(in the rows, 128 means zero)
Z: 3 groups of rows, each row roughly a mix of its group's hidden directions
Z (87 x 11)
[[143 138 135  92 116 144 171  84 104 138 120]
 [112  97 123 152 137 116  87 160 159 103 147]
 [117 176 127  99 164 122 105 138 100 111 108]
 [ 88 135 117 109 125 131  90 102  84 118 147]
 [131  69 128 163 111 146 139 121 159 144 129]
 [116 105 122  63 118 140 133 156 151 135 117]
 [156 154  99 149 156 148 119 120  99 169 123]
 [113  89 158 120 103 108 160 123 145  89 125]
 [ 96 136  95 114 125 124  88 118 108 107 170]
 [147 166 125 108 136 100 122 154  84  98 128]
 [141 156 121 121 129 118 117 123  99 191 104]
 [142 110 103 178  96 113  98 132 148 107 127]
 [134 118 173 114 114 156 170  99 138 142 107]
 [116 163 159  92 142 143 119 142  83 111 128]
 [126 126 117 189 123  96 124 122 130 149 163]
 [130 150 131 193 123 110 108 119 106 117 150]
 [120 165 162  93 142 146 123 129  88 103 116]
 [117 160 116 190 127 140 110 135 114 134 155]
 [126 108  95 171  99 113 104 152 151 136 150]
 [141 135 146 149 145 127 148 135 162 171  84]
 [127 130 114 195 116 108 128 100 151 130 139]
 [132  69 143 157 135 151 131 126 125 129  90]
 [105 125  86 131 122 128 103 124 162 123 178]
 [130 115 166 132 124 151 161 104 150 163  94]
 [150 123 165 145 127 121 155 131 112 160  78]
 [116 127 148  54 132 137 138 139 126 122 112]
 [108 100 157 127 106 109 159 134 151  80 126]
 [135 136 116 200 117 110 109 118 125 121 145]
 [128 162 166 113 154 124 130 121  74 119 135]
 [109 173 109 113 134  99  94 131  89 129 142]
 [123 129 159  58 137 123 137 134 109 119 117]
 [127 121 151  83 106 128 175  95 129 109 127]
 [124  99 123  98 146 111  95 140 171 114 159]
 [ 98 151 147  74 143 145 138 151 108 145 142]
 [159 157 112  93 151 138 141 100 111 168 128]
 [129 135 103 108 117 118 112 137 103  80 174]
 [154 113 143 158 147 127 146 152 150 150  79]
 [135  80 118 161  90 125 138 122 146 142 159]
 [123 105 118 160 146 103  83 165 151 131 135]
 [131 108 103 159 163 134 112 156 172 130 107]
 [138 137 112 202 119 124 116 108 135 119 132]
 [100 147  96 111 120 117  94 119 111 112 175]
 [154 155 102 155 152 144 120 124  97 171 117]
 [105 107 128 159 128 113  89 168 155 104 138]
 [116 109 128  69 105 135 123 142 158 109 102]
 [115  93 158 113 112  95 157 132 155  93 126]
 [120 161 155  95 157 149 134 139  81 134 135]
 [115 172 160 115 158 140 139 121  83 133 139]
 [143 103 139  98 118 111 142  94 156 103  88]
 [ 85 151 129 109 114 128 107  87 105 156 146]
 [140 102 122  72 126 150 138 131 150 117  89]
 [130 183 101 113 138  95 109 151 119 119 150]
 [120 109 152  98 125 102 161 130 163  88 137]
 [137 141 100 139 147 138  73 139 118 170 135]
 [147 148 132  82 128 141 171  89 114 138 126]
 [126 163 114  94 115 114 122 128 106  96 174]
 [159 139 124 100 138 139 171  87 106 150 122]
 [152 113 115 185 107 102 108 112 138 105 123]
 [145 103  81 160 117 154 112 157 150 140 128]
 [123  91 155 154 109 135 140 104 118 172 101]
 [149  90 121 152 153 146 133 156 166 108 104]
 [ 95  94 142 122 102 127 102 141 155  88 146]
 [130 147 124 189 123 115 102 138 102 125 158]
 [104 163 164  81 143 138 135 128  99 120 128]
 [137 168 138  84 119 128 163 104 110 151 113]
 [109  97 146 124 125  85 115 158 168 105 133]
 [113 114 152  83 109 119 155 118 154  89 139]
 [120 171 109  99 109 107 121 123 118 116 178]
 [154 145 166 129 135 126 164 133 134 154  82]
 [148 156 106 144 142 137 110 125  96 182 113]
 [132 150 128 197 133 117 128  97 120 126 140]
 [143 133 125 195 119 101 109 114 115 115 143]
 [137 174 147  87 106 124 159 113 130 125 156]
 [136 160  98 151 151 145  86 144 115 161 132]
 [128 122 108 175 144 124  78 158 126 149 127]
 [124 153 101 125 113  91 102 139  90 120 165]
 [127 109 106 172 144 128  75 153 130 141 135]
 [141 130 108 142 133 132  89 123 100 186 117]
 [106 143 165  96 115 148 143  83 108 145 119]
 [143 122 167 132 145 141 152 128 123 144  69]
 [151 123 164 119 151 146 152 137 116 113  75]
 [145 142 125 197 131 119 123  96 120 116 129]
 [137 185 114 113 132 165 137 111 100 147 126]
 [143 155  99 150 150 144  92 135 107 170 126]
 [141 152 139 121 115 133 179 100  95 145 101]
 [125 151 172  89 147 119 141 105  97 109 115]
 [117 145 161  72 149 137 154 108 118 124 110]]

one row of each group, then the others: which group is each in?
[163 104 126 150 146 136 149 162 170 113 108] : T
[111  97 156 110 103 115 161 120 147  83 131] : V
[110 160 162  96 157 131 144 129  88 142 144] : F

[118  90 125 162 136 102  89 161 151 122 133] : V
[138 137 140 113 104 123 154  99  91 169  97] : V
[129 182 128 100 107  98 132 123 101 132 158] : T
[124 135  82 133 123 107 101 148 137 107 177] : T
[104 120 143  62 124 126 150 125 153 134 115] : F
[106 159 112 173 124 150 106 154 115 140 159] : F
[133 154 117 195 142 145 134 101 124 135 134] : F
[116 179 135  71 113 141 132 118 124 137 129] : V
[108 105 121 176 120 150  94 149 133  95 141] : V
